128 stands for zero in the data rows.
Here is a table of points, one per row:
[130 118 197 116 157  74 164 172  98 141 151 122 146 107 214 200 131 140
  99 149 131 109 168 135 118 120 113  72 220 162 149 125 138 144 115 128
  86 107  92  99 106 129 146 116 125 114  99 196 164 116 120 105 106 143
 130 112 128 100 105 182  81 114 111]
[162  89 111  93 144 127 108  82  53 147 142 178  61 247  61  99 100  58
  95 207 171  77 150 102 102 110  83  85  69  47 112 191  84 101 133 215
 131  87 103 108  99 133  52 131 105 106  95 157  71  91 173 111  62 142
  87 115 114 185 114 140 156 208  65]
[130 177 152 212 106 107 109 108 139 161 115 102 127  77 118 138 132 134
 131 115  98 136 123  89 144 173 121  97 131 130 129 171 153 159 188 149
 215 114 193 104 153  87 102 153 146 144 167 133 158 116 125 128 151 101
 199 137 134 150  94 105 149 133 143]
[125 130 105 156 149 136 133  75  98 124  82 115  82 119  85  63 172 178
  84 102  90 117 100 116 138  87 108 207 128 133 148 114 131 118 154  69
 158 159 117  95  89 135 128 145  97 121 181 186  65 121  53 131  95 116
 151  90 148 107 125 135  78  60  80]
[137 164 142 184 133 165 143 124 125 127 138 117 120  77 145 162 151 180
 135 100 114 121 120 126 111 161 111 141 117  70 100 123 169 172 152 146
 179 159 192 126 125  67  84 104 169 140 205 105 137 128 147 104 132 130
 163 138 116 154 185 103 155 128 151]
[101 108 138 119 107 109 132  50 128  92 154 107  72 161 159 200 143 150
 142 122 141 118 131 101 104 106 127 104 106 132 107  88  97  99 100  87
  91  83 128 120 113 127 140  92 137 119  83  83 213  94 143 130 134 156
 150 128 110  93  82  72 129 154 131]
[134  93 127 114 113 125 115 123  81 130 139 139 126 200  87  56  94  92
  71 162 154  90 119 151 130  99 150  74  76  63  95 172  74  87  82 181
 134 117  83 100 139 104 163 130  89 122 100 127  75 135 192 108  47 142
  98 125 127 169 115 118 156 218  69]
[104 136 118  77 138  91 127  67 103 116 152  89  93 100  48  52  75 122
 133 126 135 104 106 108 102 134 130  59  76 156 122 115 118 127  90 117
  76  92 119 134 128 168 147 115 141 129 114 103 109 112 177 112 140 153
 121 132  77 100 112 115 118 110 165]
[140  79 129 127 101 144 130  98 115 133  93 132 120 128 106  80 210  40
 121 124  92 100  86 135 156 110  79 210 112 139 143 145 113 100  76  88
 101 238 138 102 132 134 117 131  95 162 156 121  75 140  85 143 149 117
 197 114 186  88 163 168  94  79  90]
[ 90 134 126 124 156  97 165 197 127 119 121 100 200 125 163 154 141 112
 106 132 141 147 154 134 124 127  95  65 224 143 118  94 135 121 130 118
 108  74 100 119 102 123 115 120 100 123  77 127 130 114  89 117  98 124
 117 163 113 164 132 158 191  74 107]
[ 95 106 139 125 210 112 162 171 153 228 124 131 158 107 174 143 127  75
 115 125 137 164 140 145 124 130  99  77 179 117 143  63 112  97 147 123
 126  67 121 255 250 141 112 110 114 113  62 119 116 132 105 125 124 123
 114 226 140 163 117 121 186 108  82]
[142  80 118 141  97 126 112 123 145 144 181 129 140 167  71  74  89  84
  97 182 154 179 151 141  86  88 159  97 106  78  85 156  93  65 112 166
 123 110  98 111 110 104 211 101  61  98  91 130  82 114 178 116 128 143
 101  84  83 155 147 119 107 167  78]
[131 162 117 140 132 140 148  98  84 143  70 146  63 128  99 114 136 180
 119 102 102  69 125 157 162  90 147 215  98 100 116 132 100  99 165  67
 163 127 128 133 155  91 129 136  86 110 178 159 112 124  73 123 110  68
 117 109 150  56 110 157  81  59 174]
[152 154  97 142 141 121 132 171 172 100  77 119 171 136 136 113 128 162
 118  91  93 184 115 118 134  71 152 193 139 131 136 157  64  77 130 142
 121 168 159 173 155 114 105 133  86 101 201 139 139 132 119 132 149  55
 139 166 143 171 117 130 162 159 197]
[102 136 161  98 169  97 168 224 109 168 121 111 183 140 210 190 121 126
 135 120 146 136 146 134 125 113 109  81 212 128 149 125 112 120 100  80
 105  81 114 114 129 131 102 148 125 131 109 146 137 138 155 117 119 154
 122  78 119  68 127 126  98 117 119]
[162 146 113 147 139 131 128 135  93 141  65 140 139 115 119 126 117 146
  90  97 114  97 139  90 132  94 214 238 138 112 121 169  80  87 146  84
 148 139 140 169 157 123 118 134 106  83 201 135 155 131  61 130  75 112
 120 153 147 104 129 126 150  78 185]
[169 178 122 199 116  97 118 133 148 125 119 140 148  80 125 139 143 151
 167  82  91 132 129 104 130 131 170  91  96  92 117 142 159 155 202 149
 195 103 165 122 117 122  78 145 154 163  79 117 156 130 132 154 168 109
 148 130 143 139 115 132 131 133 166]
[138 129 150 109 118 115 152  97 124 127 166  88  90 140  63  50 107 100
 108 117 133 131 107 102  96 156 150  69  61 199 119 132 149 161  94 142
  75  69  98 128 117 145 154 102 133 114 110 114  42 105 123 129 133 168
  95 113 106 123 108 109  99 121 164]
[ 88 145 126 172 108 209 107 132 131 130 127  97 118  88 134 148 138 162
 149  94 129 141 130 224 114 162 142 156 133 111  85 126 163 192 165 143
 157 186 156 127 130 168  68 124 173 119 176 128 162  94 138 105 136 134
 166 135 130 141 221  94 126 146 146]
[180 105 101 114 116 117 127 135 161 123 144 125 139  88 104 133 140 174
 181 104 103 166 137 126 147 178 149 142 132 101 115 176 181 166 137 141
 131 114 126 137 137 113  91 142 160 176 165 157 179 147 131 199 149 131
 114 162 137 137  94 126 164 149 145]
[100 121 157  93 121  89 133 211 120 154 116 122 184 121 169 162 126 103
 103 128 128 164 124 134 121 109  74  68 187 117 125  86 101 123 112 128
 129  82 113 215 176 131 127 150 132 130  79 147 105 123  87 123 111 130
 132 228 103 164 132 133 203  90 117]
[105 121 100 101  75  99 101 179 117  99 150 135 114 133 238 214 108 117
 126  95 153 110 145 115 137 137 125  82 186 130 188  84 101 106 108  86
  97  74 128 111 101 119 130 129 137 114  99 160 172 181 155 103 120 133
 127 115 140  99 111 184 108 145 128]
[110 136 147  83 149 103 151 213 124 123 114 148 207 115 202 144 113  91
 116 141 136 154 128 130 134 141  73  75 213 110 118  85 110 109 157  98
 134  70 106  81 124 152 114 104 130 112  96 144 150 127 113 100 116 144
 121 110 135 107 112 133 112 106 135]
[142 138 132 119 128 113 111 146 178 138 122 155 160 108 107 113 139 199
 169 111 123 166 136  82 154 185 143 158 119  99 117 126 144 166 121 151
 120 131 133 151 142  91 100 145 189 172 187 155 164 105 149 168 179 132
 119 138 155 156 103 145 154 144 113]
[101 147 124 112 118  74 120  75 135 124 126  78  97 132  84 144  89 165
 120 135 147  92 106 105  65 136  99  90  41 161 110 109 134 126  82 122
  89  98 117 125 146 162 141  70 126 127 101  99 173 126 121 108 116 137
  97 116  76 107 102 117 111 133 128]
[149 136 114 148 155 131 122 146 162 153 146 131 162 100 113 112 126 200
 194 103 133 154 120  90 152 123 107 180 136 103 132 130 180 190 129 159
 105 149  91 145 131 110 127 155 134 109 196 137 139 126 138 100 199 128
 145 165 161 177 102 145 157 157 133]
[154 163 138 150 123 189 127 132 134 126 116 181 113 190 148 139 136 188
 150 194 164 130 134 216 144 158 165 142 114 179 149 136 162 148 162 130
 151 143 189 130 116 204 179 154 182 163 172 108 177 176 115 149 146 109
 179 133 138 137 203 123 142 139 162]
[121 111  90  85 123  94 109 118 112 130 147  82  96 128 209 212 148 143
 106 150 140  98  84 109 163 120 115  84 161 179  73 124 121 134 105 135
 103 102 125 124 105 128 156 134 125 116  91  68 202  78 134 109 112 134
 139 112 168 119  90  81  89 125 125]
[157 119 152 102 105 191 131  97 113 133  83 110 100 152 123 103 136  40
 144 113  98 105 116 109 150 135  77 176 106 131 160 131 126 122 108  57
 114 255 130 108 147 129 132 145 102 135 111  89  83 137  98 163 113 113
 128  89 154 121 158 179 111  69  94]
[155 108 151  67 120 255 112  91 106 143 117 120 107  81 131 107 100 100
  82 145  98  95 119  99 131 139  72 184  98 166 206 138  87  81 122 110
  99 255  39 100 114 112 116 136  87 198  39  91  98 143  79 172  98  93
  90 101 100 101 204 144 103  81  97]
[166 173 138 110 138  84  97 119 166 121 134 149 136  77 121 156 140 154
 170  88 109 154 163 153 154 164 177 128 111  93 131 176 173 140 159 143
 150 107 121 131 106 125  92 137 158 166 141 120 151 126 128 158 168 102
 128 128 133 168 114 114 151 130 161]
[111 164 117 111 134 138 143 146 197 147 120 134 155  93 129 116 154 176
 171 109  82 178 135 101 147  59 156 182 138 138 138 137 187 119 141 207
 143 163 127 140 120 128 119 135  79  62 195 148 137 114 141 123 190 128
 115 165 138 168 109 159 159 166 133]
[ 94  86 112 112 135 107 130 105 148 110 144 135 130 157  83  67  71  61
 138 150 150 113 116 123  85 146 154 120  90 159 103 116 164 151  89 139
 120 112  98 133 134  75 184  99 182 109  81 135  44 134 157 116 140 133
 113  89  97 140 116 102 113 174 132]
[ 90 104 125 134 112  92 125  91 137 113 168 112 134 162  69  44  98  65
 133 151 125 136 156 115 107 155 140 120  85 149 134 104 137 154  94 149
  96  91 124 130  96  96 162  79 171 132  89 105  73 138 151 125 126 136
  71 131  97 105 117  86  82 159 154]
[133 127 119 176 123 201 131 115 121 133 128 157 141 126 121 169 141 184
 145  76  86 121 137 222 137 168 117 152 124 204 122 135 152 167 146 146
 174 144 170 128 123 232 168 132 169 135 176 132 161 132 151 133 130 109
 156 119 133 154 222 113 147 136 113]
[124  72 135 142 121 162 135 115 127  60 112 144  99 103  92  88 154  84
 126 124 135 119 129 132 158  97 122 239  98 103 155  85 108  98 119  86
 132 190 188 118  87 148 102 161 109 135 173 121  67 129  72 155 119 102
 148 104 153  61 101 154  85  85  55]
[103 124  94 118 110 103 100 154 106  84 127 159 102 125 221 230 133 130
 113 142 114  99  80 111 123 139 132  88 227 131 138 124 136 135  89 131
  75  89 125 116 119 137 146 148 106 123  93 100 179 148 135 118 128 138
 102 100 122 110  93 101  93 124 122]
[135 216 127 196 139 168 136 108 136 102 187 166 115 175 132 154 183 160
 136 205 214 120 123 186 136 153 171 151 128 172 183 141 133 150 220 137
 208 165 174 131 121 181 173 157 147 151 145 135 167 185 163 157 130 219
 163 140 152 125 178 160 133 138 205]
[135  53 136 111 119 139 100 117 149 130 126 119 142 177  61  81 107  87
 143 163 153 148 136 119 116  86 145  88  89 160  97 134 128 145  91 152
 114 103 103  82 163  82 179 121 121  99  91 139  52 141 173  76 149 145
  88 105  91 134 137  95 130 155 118]
Along one direction, these points spread out more than along any other. Take the direction at right angles to it along which they spread out most. Then take the direction at right angles to both along which they spread out most. Go by this last direction. Where along it does each point below lie, from 0 to 99? The average is 50, and the first point in the table lies past the average. One standard deviation of the points above along it is 16.
[101 147 124 112 118  74 120  75 135 124 126  78  97 132  84 144  89 165
 120 135 147  92 106 105  65 136  99  90  41 161 110 109 134 126  82 122
  89  98 117 125 146 162 141  70 126 127 101  99 173 126 121 108 116 137
  97 116  76 107 102 117 111 133 128] 42
[110 136 147  83 149 103 151 213 124 123 114 148 207 115 202 144 113  91
 116 141 136 154 128 130 134 141  73  75 213 110 118  85 110 109 157  98
 134  70 106  81 124 152 114 104 130 112  96 144 150 127 113 100 116 144
 121 110 135 107 112 133 112 106 135] 68
[100 121 157  93 121  89 133 211 120 154 116 122 184 121 169 162 126 103
 103 128 128 164 124 134 121 109  74  68 187 117 125  86 101 123 112 128
 129  82 113 215 176 131 127 150 132 130  79 147 105 123  87 123 111 130
 132 228 103 164 132 133 203  90 117] 62
[111 164 117 111 134 138 143 146 197 147 120 134 155  93 129 116 154 176
 171 109  82 178 135 101 147  59 156 182 138 138 138 137 187 119 141 207
 143 163 127 140 120 128 119 135  79  62 195 148 137 114 141 123 190 128
 115 165 138 168 109 159 159 166 133] 39
[152 154  97 142 141 121 132 171 172 100  77 119 171 136 136 113 128 162
 118  91  93 184 115 118 134  71 152 193 139 131 136 157  64  77 130 142
 121 168 159 173 155 114 105 133  86 101 201 139 139 132 119 132 149  55
 139 166 143 171 117 130 162 159 197] 51
[138 129 150 109 118 115 152  97 124 127 166  88  90 140  63  50 107 100
 108 117 133 131 107 102  96 156 150  69  61 199 119 132 149 161  94 142
  75  69  98 128 117 145 154 102 133 114 110 114  42 105 123 129 133 168
  95 113 106 123 108 109  99 121 164] 35
[125 130 105 156 149 136 133  75  98 124  82 115  82 119  85  63 172 178
  84 102  90 117 100 116 138  87 108 207 128 133 148 114 131 118 154  69
 158 159 117  95  89 135 128 145  97 121 181 186  65 121  53 131  95 116
 151  90 148 107 125 135  78  60  80] 70
[124  72 135 142 121 162 135 115 127  60 112 144  99 103  92  88 154  84
 126 124 135 119 129 132 158  97 122 239  98 103 155  85 108  98 119  86
 132 190 188 118  87 148 102 161 109 135 173 121  67 129  72 155 119 102
 148 104 153  61 101 154  85  85  55] 73
[157 119 152 102 105 191 131  97 113 133  83 110 100 152 123 103 136  40
 144 113  98 105 116 109 150 135  77 176 106 131 160 131 126 122 108  57
 114 255 130 108 147 129 132 145 102 135 111  89  83 137  98 163 113 113
 128  89 154 121 158 179 111  69  94] 76
[104 136 118  77 138  91 127  67 103 116 152  89  93 100  48  52  75 122
 133 126 135 104 106 108 102 134 130  59  76 156 122 115 118 127  90 117
  76  92 119 134 128 168 147 115 141 129 114 103 109 112 177 112 140 153
 121 132  77 100 112 115 118 110 165] 37
[137 164 142 184 133 165 143 124 125 127 138 117 120  77 145 162 151 180
 135 100 114 121 120 126 111 161 111 141 117  70 100 123 169 172 152 146
 179 159 192 126 125  67  84 104 169 140 205 105 137 128 147 104 132 130
 163 138 116 154 185 103 155 128 151] 37
[135 216 127 196 139 168 136 108 136 102 187 166 115 175 132 154 183 160
 136 205 214 120 123 186 136 153 171 151 128 172 183 141 133 150 220 137
 208 165 174 131 121 181 173 157 147 151 145 135 167 185 163 157 130 219
 163 140 152 125 178 160 133 138 205] 35
[ 94  86 112 112 135 107 130 105 148 110 144 135 130 157  83  67  71  61
 138 150 150 113 116 123  85 146 154 120  90 159 103 116 164 151  89 139
 120 112  98 133 134  75 184  99 182 109  81 135  44 134 157 116 140 133
 113  89  97 140 116 102 113 174 132] 33
